Each path below is one point turned by a fixed rotation once a step. After each direction that follows a path, write how fast that rotation turns it, in deg/step (0 if it stays still).
Each turn is a multiple of 5 degrees from 10 to 175, or 0.
Each row of a path follows its step; steps can be skipped.
path 1
step 0: [ 28.9  -0.9 -31.5  -7.1   0.0  13.3  20.1   1.1   2.0  -6.6  23.6  -3.4
   8.1 -11.0  -0.3 -19.3  -2.5  -2.3 -15.9  -3.7   1.5  -9.3   8.1   2.8
 -21.1 -20.6  11.8  -3.3]
step 1: [ -3.2 -14.1 -25.7  -9.1   2.4  16.5  14.3  10.5  -3.6 -25.3  12.2   5.3
 -17.6  -7.7 -15.0  -6.7  22.2  -2.6   4.4  -4.9   6.1   9.8  -9.2  -0.5
 -35.3   0.5   9.4   3.2]
step 2: [ 22.2 -29.2  -7.2 -14.7  14.3   7.8  -9.8  22.6  -4.7 -12.3   4.5  10.4
   0.3   3.6  10.1 -10.4   3.7   5.4   6.8 -17.5   5.3 -10.8 -19.5  -1.3
 -26.2  16.2  -1.0 -16.7]
step 3: [ 28.6   1.8   4.4 -33.8   4.9   4.6  12.7  25.6   7.4  -3.7  12.2   7.1
   5.7   6.3  17.9  -8.6  -3.5   3.7   1.0   4.6  -7.0  18.5   3.7  -9.5
 -25.8 -12.5  -3.8 -13.6]
step 4: [ 36.5 -13.6  -5.7  -6.1  -6.3  10.4  -9.8  18.7  -1.2 -16.2  11.3 -12.5
 -10.4  -7.6  -8.6 -10.1   8.1  -2.3  -2.9  15.0   1.4   7.8   8.0  -8.6
 -15.5 -27.1  22.6   3.7]
step 5: [ 12.4  -2.2  -9.6 -18.0  -7.5  -8.6  -9.2  29.5 -13.6 -13.9   6.3  -9.1
 -11.2   5.4 -23.1 -12.6  37.1   0.5  15.2  -9.5   8.0   6.6 -10.0   4.6
 -10.8   0.2   3.9  -8.8]
step 6: [ 30.4  -6.1  -8.3 -20.4  18.0 -14.7   4.0  26.3   8.5   1.8  -6.5 -19.4
   0.7  17.3   9.1   2.0  15.0   1.1  -7.6 -13.7   4.1  -4.7 -23.1 -11.1
  -4.8   7.7  12.4 -13.2]
step 7: [ 19.1   2.9  12.4 -18.1 -15.6  -5.9  13.4  14.2   7.9 -15.1  -1.9 -12.3
  -7.3  19.1  18.1  -0.7   2.7 -26.7   0.7   3.9   8.2  20.1  -4.1 -24.3
 -14.5  -6.0  17.2  -3.8]
step 8: [ 36.7  -4.9   3.9   0.7 -23.1  15.9  -7.2  11.5 -12.6 -22.6  -2.6 -18.4
 -12.6  21.9 -12.2   3.2   4.8  -6.0   7.1  -1.7  19.4  -4.3  -1.0 -14.0
   5.3 -13.8  -3.3   1.1]
step 9: [ 10.1   4.2   6.2 -14.3   4.0   1.7  13.6  22.8  -9.3 -18.6  -6.1 -40.3
  -4.8  18.4 -16.2   1.3  12.9   6.5  21.8 -16.5  -8.7   9.2  -3.7   4.6
   8.4   3.1  -8.4  -8.5]
[-7.4 -6.2  5.8  5.5 -1.9 -1.7 -6.1 -1.0 -4.2  0.4  2.0 -5.0 -4.5 -2.6
 -2.1 -3.7 -6.2 -7.0  5.2  4.4 -3.5  1.0 -3.8 -5.8 -8.2  3.2 10.0 -1.2]	125
[-6.3  1.3 -1.9 -2.0 -5.2  6.3  8.6 -1.6 -7.1 -6.0  0.1 -5.2  7.2 -0.5
 -3.2  7.4 -7.7 -6.5 -2.8 -4.0 -3.2 -6.1 -1.4 -1.6  7.5  3.0  0.2 -1.5]	25
[ -6.9  -2.2  -1.4   1.8   8.7  -1.0  -1.2   9.3   1.2  -3.5 -10.3   4.2
   3.5   3.2   1.4  -4.3   1.8   3.6   4.1  -5.3  -7.0  -0.8 -10.5   1.6
   4.2   4.6   1.1  -1.8]	95
[-2.0  5.5 -3.0  1.7  1.1 -4.5 -2.6  7.7 -4.1  4.2  7.2 -8.1  6.4 -5.6
 -6.1 -6.2  4.5  2.7 -0.2  1.8 -5.9 -1.5  5.3  6.3  5.7 -5.1  6.1  2.4]	70
[-7.2  4.4  3.8 -7.4 -6.1 -4.1  7.4 -2.3  1.0 -3.1 -1.0  1.8 -0.5 -2.4
  1.6 -3.9  6.1 -6.2  9.1 -2.2 -4.3 10.0  4.7  5.9 -2.6  1.5 -3.3 -3.9]	175
[-1.9 -5.3  3.7 -7.0  7.0 -6.4 -4.1  0.7 -2.1  2.4  6.9 -8.3 -0.3 -0.9
  0.6  6.4 -0.6  4.9  0.2 -5.3  2.5 -1.1  2.3  3.5 -1.7 13.0 -6.4 -3.0]	100
path 2
step 0: [ -9.1 -10.7   7.5  -2.5  16.8  -6.0  23.2  -0.7 -16.8   5.3  -6.8   4.7
  -1.9  -9.9   4.7   8.1  -1.1  -5.8  14.7   6.0 -13.1 -23.2  -0.5   2.3
  -2.8  -8.0   4.7   7.3]
step 1: [-12.9 -16.6   3.8   4.0  16.0 -16.6  -4.7   8.7 -23.2  14.9   3.4  12.1
  -4.5  -8.8   5.3   2.8  17.7  -8.6   0.3   9.6  -2.8  -9.1  -7.0   0.1
  -4.9  -1.8   2.1   2.9]
step 2: [ -2.5 -20.6   6.3   1.8   8.7 -21.1   4.2  -6.4 -14.0   8.5   0.8  -3.8
   0.4   2.8  -7.6   0.4   6.6   5.5   8.6  -0.6 -10.6 -22.0 -14.2 -12.9
  -6.5 -16.7   2.5   0.8]
step 3: [ -4.6 -24.3  16.2 -16.4  11.9  -6.6   6.8   6.0  -4.7   7.6   5.1  15.4
 -10.5  -3.6  -8.9  -1.7  15.8  -1.3  -3.3   1.5  -0.2  -8.8  -7.2 -16.2
 -10.5  -4.0  -7.1   3.7]
step 4: [-12.0 -27.1   1.8  -1.2  10.7  -8.3  14.5  -5.6  -8.7  11.4   3.0   8.1
   1.6   3.8 -17.5  17.5  -6.7   8.0 -11.1   3.5  -4.9  -6.2  -4.5  -5.9
  -4.8 -11.4  -6.8  -3.5]
step 5: [-16.6 -23.8   9.3  -7.2   0.5 -13.4   4.6  -2.4 -12.9   0.4  10.6  18.3
   5.6  -7.1 -16.1   1.3   5.0   4.6   2.4  -8.6  16.3 -10.2   6.8   0.7
  -8.5   1.9  -0.8   0.2]
step 6: [-15.2 -10.8   9.5  -4.3  -8.3 -14.6   6.7 -11.1  -9.2  15.4  14.5  14.1
   9.3   9.0   5.4   4.7  -3.8   6.3  -8.7  -5.3   1.0  -5.6   6.6  -8.1
 -15.2 -17.3  -7.5  -5.3]
step 7: [ -4.8 -24.1  19.0 -10.7  -9.9  -6.8   4.5  -9.4   3.2  14.3  -3.7  17.5
  10.8  -5.4  -3.9 -10.1   0.7  -0.2  -8.0  -8.5  -1.9 -16.2   8.2   9.8
  -4.6  -1.6  -4.8  -9.9]
step 8: [-14.1 -14.9   2.9 -15.3  -1.5  -3.7   8.0 -12.1  -6.0  11.9  -0.2  12.8
  10.5   6.6   4.4   3.7  -6.0  -4.5  -2.4   5.7 -10.2 -10.7  23.6   5.6
  -8.8  -5.6 -12.7  14.3]
step 9: [ -9.9 -14.6  11.6  -0.1   0.9 -13.6  -5.9   0.2  -6.8  10.6  -0.9  11.6
   8.0  -4.5   9.1  -0.4  -0.6   4.6 -16.4   2.8   4.9 -23.7  13.7  19.4
   8.9  -5.3  -0.4  11.3]
[  0.0  -8.1   5.6   2.3  -6.5  -4.6   4.1   3.8  -4.8   2.0  -4.8  -0.8
   1.7   0.4   0.3   8.1   3.6  -5.0  -2.6   5.0   4.4 -11.6   3.0  -1.7
  -9.3  -0.9  -5.3  -0.1]	0
[ -9.2   3.8   3.3   8.1  -2.5   0.5   2.6  -0.9  -2.1   4.0   4.6   0.8
 -11.3  -0.1 -10.6  -3.1   0.8  -1.5   4.2   1.3  -3.2  -2.8  -6.7  -5.2
   2.8   3.6  -7.2  -1.5]	25
[ 6.6 -5.2 -7.3  3.3  5.3 -4.3  5.0 -1.8  2.9 -4.9  1.6 -4.6 -4.5  0.1
 -5.0 -3.6 11.4  4.3 -7.6  5.0  3.3  0.7 -1.8 -4.8  2.1 -3.8 -0.4  7.5]	40
[ -2.0   2.9  -5.5   8.3   2.9 -13.7   1.1   2.6   4.9  -1.0   8.3   0.2
  -0.2  -4.0   4.9   1.4   3.1  -3.8   5.3  -4.8   2.6   0.0   5.9   1.2
  -1.5  -2.5   1.0  -9.4]	80
[ 1.1 -2.9  1.3 -4.1 -2.7  0.0 -9.5  8.9  2.0  2.0 -0.9  8.7 -3.9 -9.4
 -1.5 -5.6  9.0 -0.4 -2.1  0.4  7.3  1.4 -2.2  6.3  1.0  7.3 -0.9 -1.5]	175
[ 2.7 -5.1  6.6 -0.6 -9.4 -1.8  6.6  3.1 -1.9  4.8  3.8 -3.6  4.4 -3.6
 -4.7  1.8 -0.6  1.5  3.4 -1.5  4.4 14.7  3.4 -1.5  6.5 -4.5 -2.3  0.8]	35
[  4.0  -2.4  -0.9   0.6   5.5   7.8  13.2  -2.6   2.4   2.1  -3.9   3.9
  -1.7  -5.2   0.2   0.9   2.9  -5.3  -4.3   1.7  -7.0   5.0   0.9   5.2
  -2.6   2.5  -3.4 -10.9]	100
path 3
step 0: [-17.3   3.1 -13.2  19.1  19.1  11.0  13.7 -18.5  10.6 -18.1 -11.5  25.6
   6.8  -2.3   2.1  19.1  -5.6  -3.1  -3.8   2.1  10.4   0.0  -7.7  -3.4
   3.9  -2.9   4.1  -0.4]
step 1: [  7.7  -9.6  15.7 -21.9   5.1  -7.4 -22.4  -3.6  19.4 -20.1   1.3  16.9
   7.9  -0.5 -19.3  14.4   6.1  -0.8  12.6   6.5  -1.9   1.4   6.2   7.6
 -16.4  -0.8   8.7   3.5]
step 2: [  2.3 -17.4  10.9  11.9  16.7  14.6  -3.9 -16.3  14.0   6.9  -3.1  -2.7
   7.4  -0.6  -6.8 -17.1   9.0  -0.5   5.6  -3.9  22.8 -26.8   2.2 -11.5
   2.9  -0.2 -12.3  14.7]
step 3: [  4.1   5.3   8.2  11.6  14.5  -2.2 -11.1   5.3  -5.5   0.5 -20.4  -4.3
   6.5 -21.7   6.8  11.7  -0.4  27.8  -0.8   8.6   3.8 -15.5  -6.7  16.2
 -21.0  -9.7   6.9  -9.6]
step 4: [ -7.9 -23.7   7.1  22.3   0.9   2.0 -19.7   4.0  -4.1  -1.6  23.1  -7.6
  -1.2 -18.4   6.7   5.8   2.4 -22.6   3.4  -3.8  -3.7  -5.2  20.9  11.7
  -6.5   2.8   0.4  -2.6]
step 5: [ -4.1   5.9  12.4  -0.6   8.3 -15.8   2.8   8.5   3.7  -1.8  21.3 -12.7
  23.4 -14.2  23.1  -6.7   3.6   4.8  -4.9  -8.2  10.5  -6.0 -19.4 -20.6
  -0.8  -1.8  16.5   3.6]
step 6: [  7.2  -6.6  -5.6  13.7   0.3  -7.8  -9.2 -13.5 -17.4  -1.8  -8.8  10.5
  24.0  -9.2   1.4 -19.7  -9.2  -7.5   5.0 -16.8 -19.3   8.6  -5.5  10.4
   6.2 -16.4   9.7 -14.5]
step 7: [ -5.4  -7.0  -2.0  10.2   2.0   3.0 -10.8  14.5  15.2  -0.4  14.2  20.1
 -23.4  -7.9   1.0 -10.2   2.7  -1.3  12.1   4.2  -8.0   2.6 -24.6  -3.6
  16.5   5.7  24.5  -2.3]
step 8: [-10.3  -9.9  -7.8 -16.6  14.2   3.6 -12.9 -12.8  -3.0  22.6  10.4   2.2
  14.7  -0.2 -11.1  -1.2 -24.8  12.0   5.4  -2.1  16.8  22.5  -8.1  -4.8
   1.7   3.4   8.0  -3.3]
step 9: [-24.3 -14.4  -2.0  -2.0  -5.8   9.7 -12.2  14.1   8.0  -2.1 -17.5  16.6
  -1.2  15.1  10.7  -6.4   3.3  -0.6  10.1 -14.5   5.0   2.2 -18.2   4.1
 -11.5 -18.5 -17.4  -5.5]
[ -6.9   5.0   4.9   0.6  -1.0   0.6   8.2   7.4  11.8  -1.5   0.9   1.0
  -2.0  -3.5   1.9   2.3  -0.2  -0.8  -2.0  -0.3   1.8  -7.7 -11.4   4.4
   6.5  -0.9  -3.9  -2.3]	160
[-1.2  2.3  2.0 -3.1  0.7 -5.0  2.0 -7.1 -8.3 -3.1 -0.8 10.0 -0.5 -0.1
 -9.5  3.5  3.3 -3.1  8.0 -3.3  0.0 -1.8 -7.7 -2.5  8.5  4.5  4.9  2.3]	55
[ 0.0  2.3  4.8 -4.6  1.0  5.1  2.5 -7.0  4.4  1.1 -1.4 11.8 -3.4 -0.6
  0.6  0.4  5.2  1.8  3.9  5.6  9.6  4.6  3.5  3.3 -7.6 -3.3 -8.6  2.8]	40
[ 5.6 -2.0 -1.4 -4.7  2.9 -2.5  3.2  1.1  5.0  8.1 13.0 -2.8 -4.2 -3.6
 -4.9 -4.1  1.6  1.0 -1.7 -2.6  8.8 -3.1  3.7 -9.5  3.9  2.3  1.2  4.1]	125
[-6.8 -1.2  7.1  1.6 -8.1 -1.6 -1.7  4.8 -4.0  4.2  2.6  5.5 -3.0  1.2
  2.2 -4.1 -6.3 10.5  1.0 -2.8 -1.6  9.6  2.1 -3.7  8.6 -4.4 -2.7  0.5]	25
path 4
step 0: [ 29.3   9.3   3.1   2.7  11.4   5.0 -14.8  15.3   8.2  -2.9  -4.8  -1.2
  -9.5   3.2  19.7  11.0   1.1  16.3  23.1  18.7 -18.0   7.1   9.9  -5.5
  -6.3  20.9  12.7   7.3]
step 1: [ 27.5   1.7  -1.5  -9.7   7.8   3.4 -22.4  17.3  10.4  14.8  24.8  -0.6
  -5.1   4.1  -7.2   5.6   6.1  21.1   7.5   9.2   9.8  12.3   1.4   2.7
   5.8  11.5 -25.3 -11.0]
step 2: [  5.3   5.9   8.3  -9.8   6.3  -0.1 -10.1   6.5   6.0 -20.2   4.8  -5.4
  -1.2  14.4  -5.4  25.8 -11.7   8.2  -2.7 -16.5   8.7  -2.7  17.7  17.7
   1.0  -6.1 -35.6 -16.7]
step 3: [-15.9  -2.9  13.6 -16.5   0.8   8.9   0.6   2.7   8.2  -7.6   0.6  -5.6
   1.4  29.4  -7.1  23.5 -16.9   7.1  19.1  -5.7  -4.8 -18.9  23.5   0.2
  -9.4  11.6   1.7  16.1]
step 4: [  2.5  -2.9  -6.2 -16.4 -17.8  14.9  -4.0  -2.2  21.2  12.9  34.3   1.9
   9.9  20.1 -10.1   9.6  -4.1  -0.9  14.2  -3.3 -17.3 -10.2  -1.3  -4.6
  -6.1   3.3  20.7  -8.6]
step 5: [ 29.5   0.9   4.5  -1.8 -18.9   3.3 -23.3 -12.9   5.0  -8.4   3.0   1.7
  28.7   4.4   6.6  15.4  -1.6  -1.0  -1.7 -12.2  -4.0 -10.3  -5.5 -10.0
  -4.1  -5.2   9.2 -30.6]
step 6: [ -0.3  -3.5  13.0 -10.9  -3.9   2.3 -26.6   6.0 -22.5 -17.1 -11.5  -7.3
  31.1   3.6 -13.3   9.4   2.0  13.8   2.7   5.2  13.1   1.8   3.7 -28.0
  -3.9   7.6   3.1  -3.3]
step 7: [-19.0   4.0  -3.0  -6.9  -5.8   1.7  -9.7  27.5  -0.7 -31.0  17.4  -3.2
   2.5  -1.6 -27.8   5.5   2.2  11.1  -1.3   7.9 -10.8  22.8   1.4 -11.2
  -4.4  -3.1  14.1  -4.2]
step 8: [ 19.6   2.5  10.3  15.1  -3.7 -11.2  -4.0  18.8  22.6 -32.1  10.5   1.5
 -12.4 -10.6   6.4  13.9 -13.0   9.6   0.3   6.0 -17.0   2.1   2.8  -3.6
 -13.1  -2.0  18.9   1.6]
step 9: [ 34.3   5.1  15.1  -0.8  12.1  -3.7 -11.5  12.6   1.2  -0.3  25.2  -7.0
   1.5  -6.0  10.0   3.8  -8.4  13.2  11.7  22.3  13.1 -14.9  -2.5 -12.0
 -11.8   5.2  -4.8  16.2]
[ -0.8   2.4  -6.5  -4.6  -5.9   5.4   4.1  -0.9   8.0  -4.9   5.8  -3.6
  -2.6   0.3  -3.8  -3.0   6.0  -1.3  -2.1   2.3  -1.1   5.5  -7.5   4.0
  -0.8 -10.0  -5.7  -8.3]	125
[ -4.7   2.5  -3.5 -12.5   5.6   3.2   4.5   3.6 -11.4  -4.0  -4.1   6.8
  -5.1   3.3   4.0   3.2  -5.4   2.8   1.0  -0.4   1.8  -1.9  -5.5  -3.9
  -2.1  -4.7   1.1  -2.9]	95
[-1.7 -9.1  4.1 -1.8  3.8  2.6  4.3  2.9  3.5 -8.5 -0.4  5.9  1.0 -3.8
 -3.8 -1.8  6.2 11.5 -2.9 -9.7  2.3  1.7 -0.9  3.2  5.7  5.5 -1.8  1.7]	70
[-3.3  4.7 -3.4  4.7 10.6 -0.3 -2.5  3.2  5.8 -2.1  3.7 -4.1 -7.9  0.4
  7.7 -8.9 -4.3  3.6  5.8  0.1  2.0 -3.4  2.3 -0.7  0.8  4.8 -8.8 -4.1]	40
[  1.5  -6.3   3.9   2.8  -6.5   0.7  -1.8  -0.2   2.3  -6.3 -14.3  -6.8
  -1.5   3.6   8.0   1.0   1.0   5.2   4.0   4.4  -0.7  -6.7  -4.4   4.8
  -2.6  -4.2  -1.6   1.6]	125
[-9.3  0.2  2.3  2.0 -5.3  9.3  1.0 -9.4  0.9  1.2  1.6  2.0  6.9 -0.7
  1.7 -1.3 -4.6  0.6  5.0 -1.0  0.9 -7.6  1.2 -3.4 10.9 -0.9  3.3 -7.6]	45
